In the rows, zero is written as 100.
Families of rows that turns and mirrors carry onto each other, the same ones carrying the whole set onto itself: the rest of each named row's family, in list order:
3 families of 6 rows:
J_267: 92	86	95	111	95	94	97	92	103	124	107	133	96	95	78	114	108	103	97	83	91	108	92	68	111	108	109	82	106
J_617: 89	78	88	99	92	85	98	98	114	109	84	104	115	91	74	115	117	102	92	89	74	112	77	87	103	92	111	75	104
J_383: 87	93	103	103	90	90	109	107	128	94	73	105	99	101	101	104	94	104	104	96	86	123	73	88	92	95	103	82	82
J_946: 85	82	89	96	95	85	100	90	116	107	87	99	112	88	83	105	112	105	89	83	75	109	78	84	99	93	109	85	97
J_716: 93	102	106	121	98	95	99	112	114	108	92	129	81	114	89	104	99	104	102	105	109	115	93	75	96	96	87	78	97
J_47: 90	85	104	115	88	97	111	117	101	99	95	120	106	97	89	106	94	107	97	109	71	114	95	87	98	87	104	96	110
J_206: 96	98	106	123	91	99	101	111	112	111	87	138	88	111	88	105	95	100	111	107	100	120	89	77	98	104	83	75	103
J_101: 99	91	103	108	97	89	88	90	113	125	85	117	102	101	90	110	109	101	90	93	102	107	70	77	87	123	95	76	93
J_604: 96	87	99	105	96	94	89	86	121	122	80	119	98	107	83	113	109	97	93	89	107	109	72	80	90	118	101	78	88
J_618: 85	91	101	105	91	99	106	104	133	100	72	102	102	96	99	105	95	111	101	104	83	129	76	85	99	99	104	83	86
J_100: 84	92	103	120	91	91	102	88	103	121	95	141	94	97	77	118	103	108	101	89	89	106	89	74	117	108	105	82	108
J_213: 88	97	98	108	99	89	85	86	124	116	79	114	92	101	86	113	103	103	92	96	108	103	72	78	91	117	94	77	91
J_520: 89	78	84	103	102	87	106	96	111	107	85	102	105	92	81	111	118	98	94	89	71	109	82	89	101	90	109	74	102
J_386: 95	86	101	108	89	97	113	115	99	101	96	123	108	99	83	106	97	106	97	103	69	126	97	89	108	89	107	87	106
J_482: 98	101	102	116	88	99	97	112	116	109	88	124	80	112	88	105	97	97	108	103	112	114	90	70	99	97	87	76	103
J_324: 89	92	102	107	92	97	112	110	129	96	69	104	96	103	94	100	92	105	103	110	83	115	75	92	88	96	99	79	92
J_888: 93	87	103	104	89	101	105	115	102	97	94	124	109	104	86	99	93	109	99	106	72	112	95	95	100	89	100	95	104
J_490: 91	88	96	121	89	91	98	94	111	122	97	141	98	93	74	115	110	107	99	92	85	105	96	70	114	110	100	83	112

The rest of the family of J_617: J_383, J_716, J_47, J_604, J_490
The rest of the family of J_100: J_101, J_618, J_520, J_482, J_888

Families of rows that turns and mirrors carry onto each other, the same ones carrying the whole set onto itself: the rest of each named row's family, in list order:
9 families of 3 rows:
J_123: 102	103	102	125	103	95	108	104	103	97	104	112	73	108
J_268: 103	93	117	109	112	114	109	102	109	90	105	101	82	84
J_754: 102	123	94	104	113	102	98	111	97	108	92	113	82	97
J_798: 100	101	106	90	106	103	83	101	95	103	112	92	88	113
J_48: 110	98	114	107	109	100	81	106	109	97	107	95	81	95
J_314: 109	112	103	107	95	87	109	102	97	97	97	120	77	106
J_237: 106	103	102	108	98	91	115	100	88	94	94	120	78	109
J_650: 102	112	103	91	122	113	82	107	95	103	98	97	86	98
J_23: 112	98	114	89	107	98	81	98	95	94	106	97	83	109
J_717: 103	111	97	109	99	93	99	111	89	102	94	123	76	106
J_949: 104	119	91	106	103	99	107	106	99	100	89	118	92	97
J_689: 95	93	110	99	111	122	117	102	88	90	98	114	80	94
J_73: 111	95	110	95	105	93	84	98	87	95	100	101	82	117
J_478: 103	93	115	93	109	116	121	94	95	86	102	108	83	96
J_675: 104	94	110	91	111	109	76	104	88	95	103	99	82	107
J_452: 97	114	96	107	96	93	111	104	97	107	103	114	83	109
J_851: 105	93	110	112	111	100	83	102	102	95	110	94	77	113
J_330: 98	87	114	113	114	117	112	97	101	88	109	100	78	101
J_251: 91	96	109	94	109	119	120	96	95	95	108	103	87	100
J_519: 103	86	116	94	111	114	113	92	86	85	99	105	84	104
J_930: 107	108	106	120	101	94	105	109	110	98	100	111	77	91
J_58: 96	111	103	97	122	123	111	105	96	99	94	107	85	89
J_701: 109	108	100	91	111	105	78	104	96	100	97	98	96	103
J_325: 104	103	109	98	118	97	78	96	97	98	99	97	94	113
J_248: 99	116	98	114	110	91	110	99	98	100	90	119	88	107
J_79: 95	96	113	99	123	117	115	91	96	89	96	104	94	98
J_574: 100	101	104	92	115	123	111	99	96	91	95	104	97	90

The rest of the family of J_754: J_650, J_58
The rest of the family of J_268: J_48, J_930
The rest of the family of J_237: J_73, J_519
The rest of the family of J_949: J_701, J_574
The rest of the family of J_123: J_851, J_330
The rest of the family of J_717: J_689, J_675
The rest of the family of J_251: J_798, J_452

Families of rows that turns and mirrors carry onto each other, the same ones carrying the whole set onto itself: the rest of each named row's family, in list order:
3 families of 6 rows:
J_686: 93	111	99	108	106	86	96	105	106	113	108	102	90	86	118	87	105	99	112	91	97	108	105	108	98	96
J_894: 101	110	103	110	93	86	77	100	90	106	103	107	97	108	113	113	114	99	99	79	99	110	113	93	111	94
J_886: 111	100	104	91	105	103	114	116	103	91	96	107	99	107	106	107	110	109	108	111	99	92	113	91	95	107
J_196: 115	110	93	107	99	118	95	87	97	87	104	106	100	111	106	112	101	106	97	101	91	98	102	86	117	97
J_673: 98	108	88	105	111	107	86	95	99	108	111	108	102	88	92	93	89	100	87	107	100	110	81	92	104	101
J_140: 97	87	102	89	100	91	87	120	93	107	103	115	97	93	100	106	99	92	84	97	104	119	94	82	93	108
J_467: 98	117	98	104	112	87	92	101	103	116	98	101	86	91	110	87	104	100	105	95	101	95	107	111	99	103
J_837: 112	111	100	104	101	113	100	92	95	81	98	103	105	109	106	107	102	111	108	108	92	99	107	82	110	99
J_515: 92	102	91	103	112	104	83	95	93	105	103	109	100	88	99	90	88	94	93	102	96	119	83	80	99	106
J_474: 112	109	103	101	98	120	102	92	92	87	101	103	108	109	111	109	98	113	100	105	101	107	103	79	113	100
J_351: 92	111	95	106	110	89	101	99	100	112	107	106	93	87	120	91	101	101	116	89	91	100	112	109	103	102
J_669: 98	104	108	106	89	81	88	101	89	101	105	107	101	96	121	108	108	100	100	79	96	107	118	96	113	97
J_857: 94	100	87	99	112	110	89	98	90	107	105	115	105	84	101	92	92	92	92	111	98	112	81	82	103	103
J_34: 109	101	99	86	104	105	110	115	109	98	97	107	91	101	110	110	109	108	101	107	110	89	109	97	104	114
J_613: 97	106	108	112	89	82	83	101	94	103	109	101	99	96	121	104	112	98	102	82	99	117	112	94	110	90
J_85: 110	101	101	88	106	114	117	116	101	98	102	108	99	106	110	105	103	110	104	109	106	97	108	95	93	107
J_334: 98	92	98	89	98	96	85	120	99	112	106	114	104	98	96	116	109	99	84	98	115	115	95	85	101	108
J_876: 96	87	99	86	98	97	90	118	90	108	103	120	107	90	103	108	105	91	85	104	108	114	93	79	101	105

The rest of the family of J_334: J_894, J_196, J_673, J_467, J_34
The rest of the family of J_613: J_686, J_886, J_837, J_857, J_876

Families of rows that turns and mirrors carry onto each other, the same ones carrying the whole set onto itself: the rest of each named row's family, in list order:
5 families of 6 rows:
J_373: 115	112	103	82	118	101	102	95	70	111	101	102	97	93	102	127	93	121	89	116	100	107	118	94	111	115	93	118	79	109	107	99	110	120	95	97	96	75	112	106	114	84	119	79	117	96	86	111	87	109	98	93	93	92
J_722: 85	111	101	73	117	104	88	106	70	100	99	106	89	83	97	112	112	105	106	97	88	98	103	99	94	124	112	112	95	84	108	98	84	101	104	83	110	86	89	103	109	89	119	94	105	98	84	93	91	78	93	112	88	95
J_968: 122	99	122	87	108	90	88	88	80	113	89	99	86	88	107	114	93	124	92	104	91	99	113	90	103	118	103	114	79	87	88	86	88	106	118	101	76	84	94	89	96	102	123	91	119	97	106	116	100	106	87	101	90	90
J_940: 117	120	99	87	117	98	103	95	78	101	104	114	98	96	106	122	92	124	89	104	97	99	122	102	116	120	101	117	71	103	100	111	107	117	95	101	91	88	103	105	108	82	118	81	123	89	88	103	96	112	99	87	93	89
J_672: 92	111	103	70	111	85	77	98	80	91	82	99	89	79	118	105	111	117	113	95	100	90	107	100	99	107	112	101	91	117	102	83	94	101	93	67	91	86	105	91	101	99	117	100	117	99	73	121	96	94	101	103	90	85
J_881: 94	113	98	81	110	90	72	96	85	93	72	110	92	86	114	106	104	119	99	100	101	91	107	96	112	100	116	94	91	123	109	81	90	102	98	73	92	98	109	102	107	101	118	101	111	105	77	110	88	87	100	101	92	88
J_289: 101	112	92	78	111	82	106	100	84	104	86	97	83	101	115	114	99	128	104	82	101	103	104	102	111	108	94	102	99	115	93	87	104	118	103	90	97	93	109	101	81	90	118	100	115	108	77	94	103	114	92	97	88	70
J_713: 112	106	101	72	117	87	95	94	85	105	84	103	95	86	112	91	99	105	79	97	102	103	119	93	97	121	102	118	85	84	99	95	97	106	114	80	85	77	69	100	71	99	118	87	122	104	84	100	106	95	100	113	90	95
J_942: 105	118	103	94	117	96	99	89	77	108	109	100	95	91	120	116	94	125	94	101	98	107	123	99	106	114	88	111	78	101	101	112	111	121	101	91	89	80	106	97	105	85	123	85	117	95	87	112	93	123	95	93	87	83
J_859: 81	116	100	77	114	97	87	97	75	94	97	109	92	91	111	107	103	113	101	103	92	94	109	86	89	123	111	90	90	89	114	100	87	102	105	75	94	96	83	106	111	91	120	101	104	101	85	87	89	79	97	108	86	92
J_49: 86	123	102	72	117	95	93	104	70	93	101	114	86	85	101	106	107	112	108	100	95	97	106	92	91	126	116	107	95	91	104	100	87	103	93	82	98	89	79	110	110	86	128	94	114	97	83	86	106	79	94	111	98	93
J_6: 124	99	112	79	107	97	87	81	80	113	88	102	95	90	98	117	86	124	87	109	90	93	110	85	102	113	114	106	77	89	97	87	84	109	118	101	75	91	87	93	96	95	115	96	121	109	109	108	94	101	99	105	83	94
J_465: 111	119	101	96	116	104	97	83	75	102	100	104	98	91	112	120	91	130	82	113	98	103	118	93	117	103	94	107	79	101	111	108	105	119	99	97	85	91	104	103	112	82	121	83	118	101	95	104	94	112	101	93	82	90
J_988: 121	110	117	81	105	97	91	89	78	112	97	111	90	88	94	112	96	120	96	101	87	96	110	89	106	114	114	121	77	94	94	88	87	107	113	109	76	85	86	96	101	95	126	90	128	97	110	109	101	101	95	101	98	99
J_494: 105	124	93	81	105	88	107	103	84	106	88	108	88	97	104	116	93	130	109	85	98	97	102	96	117	109	110	107	96	122	92	88	105	117	105	98	94	91	109	109	91	87	121	100	127	103	77	92	107	105	100	95	100	75
J_580: 95	117	93	67	110	90	79	101	84	92	82	112	92	83	107	113	109	114	111	95	96	83	100	101	107	116	119	106	86	127	102	81	97	103	91	71	93	96	101	99	109	96	121	93	115	93	75	109	92	93	97	92	99	86
J_442: 105	108	94	77	119	93	104	99	83	103	83	107	98	96	101	94	92	104	83	111	104	107	116	88	103	127	103	119	93	91	106	95	94	99	112	91	96	74	68	106	81	94	107	87	129	98	84	104	98	86	102	105	96	103
J_379: 79	113	106	75	121	92	93	99	73	90	95	102	80	85	108	103	110	111	105	100	95	96	108	89	84	124	98	107	94	79	105	102	94	101	101	73	97	88	80	99	105	87	128	95	107	97	85	91	99	87	93	108	86	88
J_253: 106	108	94	81	126	94	92	97	75	98	81	99	105	92	99	93	95	101	79	99	107	99	119	84	101	116	107	111	94	89	101	97	86	105	114	82	83	82	75	100	73	104	112	89	122	100	83	92	104	83	103	115	96	96
J_628: 95	117	84	82	106	89	100	107	85	112	88	100	91	94	110	125	88	131	108	90	103	101	96	103	117	117	99	106	100	113	102	88	101	118	108	100	109	90	103	108	89	86	116	96	118	100	75	91	105	107	103	97	88	77
J_38: 90	115	94	79	112	92	74	98	71	93	76	95	100	84	107	109	101	114	110	92	101	83	103	87	107	101	110	98	95	126	104	81	98	108	96	72	86	94	105	91	105	100	121	97	114	93	78	112	92	98	104	99	96	86
J_807: 111	101	115	85	111	102	87	82	82	106	86	91	97	94	105	117	93	114	88	100	84	96	112	88	104	114	111	110	83	91	93	89	88	106	126	105	72	89	87	87	95	104	122	92	126	92	112	105	95	97	98	102	96	101
J_594: 117	113	111	77	101	97	98	90	77	114	94	103	91	89	100	119	95	122	93	102	86	90	102	91	112	119	106	119	76	92	94	79	90	110	129	108	88	78	89	89	91	95	112	88	122	99	106	115	94	98	96	102	90	101
J_119: 107	110	93	75	122	98	96	87	82	98	82	110	97	91	108	91	93	105	73	107	97	97	117	84	100	115	109	109	91	92	108	94	94	102	115	86	86	84	70	107	77	97	111	86	117	116	87	88	100	88	100	115	93	97
J_98: 102	115	96	76	113	91	104	95	79	101	80	93	99	103	114	127	86	128	98	83	103	101	105	100	117	108	98	96	99	112	94	91	106	121	108	95	92	93	115	104	88	95	115	99	124	105	82	87	104	103	102	98	93	78
J_347: 102	113	89	81	104	91	105	96	85	109	84	98	95	101	109	119	97	133	96	85	100	102	105	95	117	106	103	98	91	116	104	93	103	124	107	89	93	103	107	110	89	88	117	106	111	111	80	85	97	107	106	96	83	74
J_96: 111	110	96	70	119	94	99	94	87	99	83	116	100	85	101	98	98	105	82	104	96	94	115	90	102	130	112	125	85	95	97	93	93	98	111	88	86	86	64	105	79	96	111	85	127	96	86	93	108	88	101	103	99	94
J_730: 107	119	101	91	121	100	100	86	67	104	100	101	106	102	103	115	90	118	87	101	101	99	120	94	117	107	95	107	77	98	106	110	109	127	100	95	82	80	107	95	107	89	124	80	114	94	98	104	92	117	98	97	92	97
J_223: 93	113	91	71	103	95	86	102	81	100	79	99	92	83	111	107	113	110	107	104	106	88	105	92	113	108	112	108	91	126	105	69	95	105	93	75	101	87	97	95	101	93	112	98	115	94	73	114	89	89	98	98	101	94
J_480: 81	113	99	72	121	102	86	95	68	88	94	97	92	93	111	115	108	107	98	90	98	95	106	94	91	119	107	99	95	88	107	96	91	109	97	75	100	95	85	100	107	90	132	98	106	96	88	82	96	82	98	115	93	96

The rest of the family of J_465: J_881, J_859, J_6, J_119, J_347
The rest of the family of J_730: J_253, J_38, J_807, J_98, J_480
The rest of the family of J_96: J_940, J_49, J_988, J_494, J_580

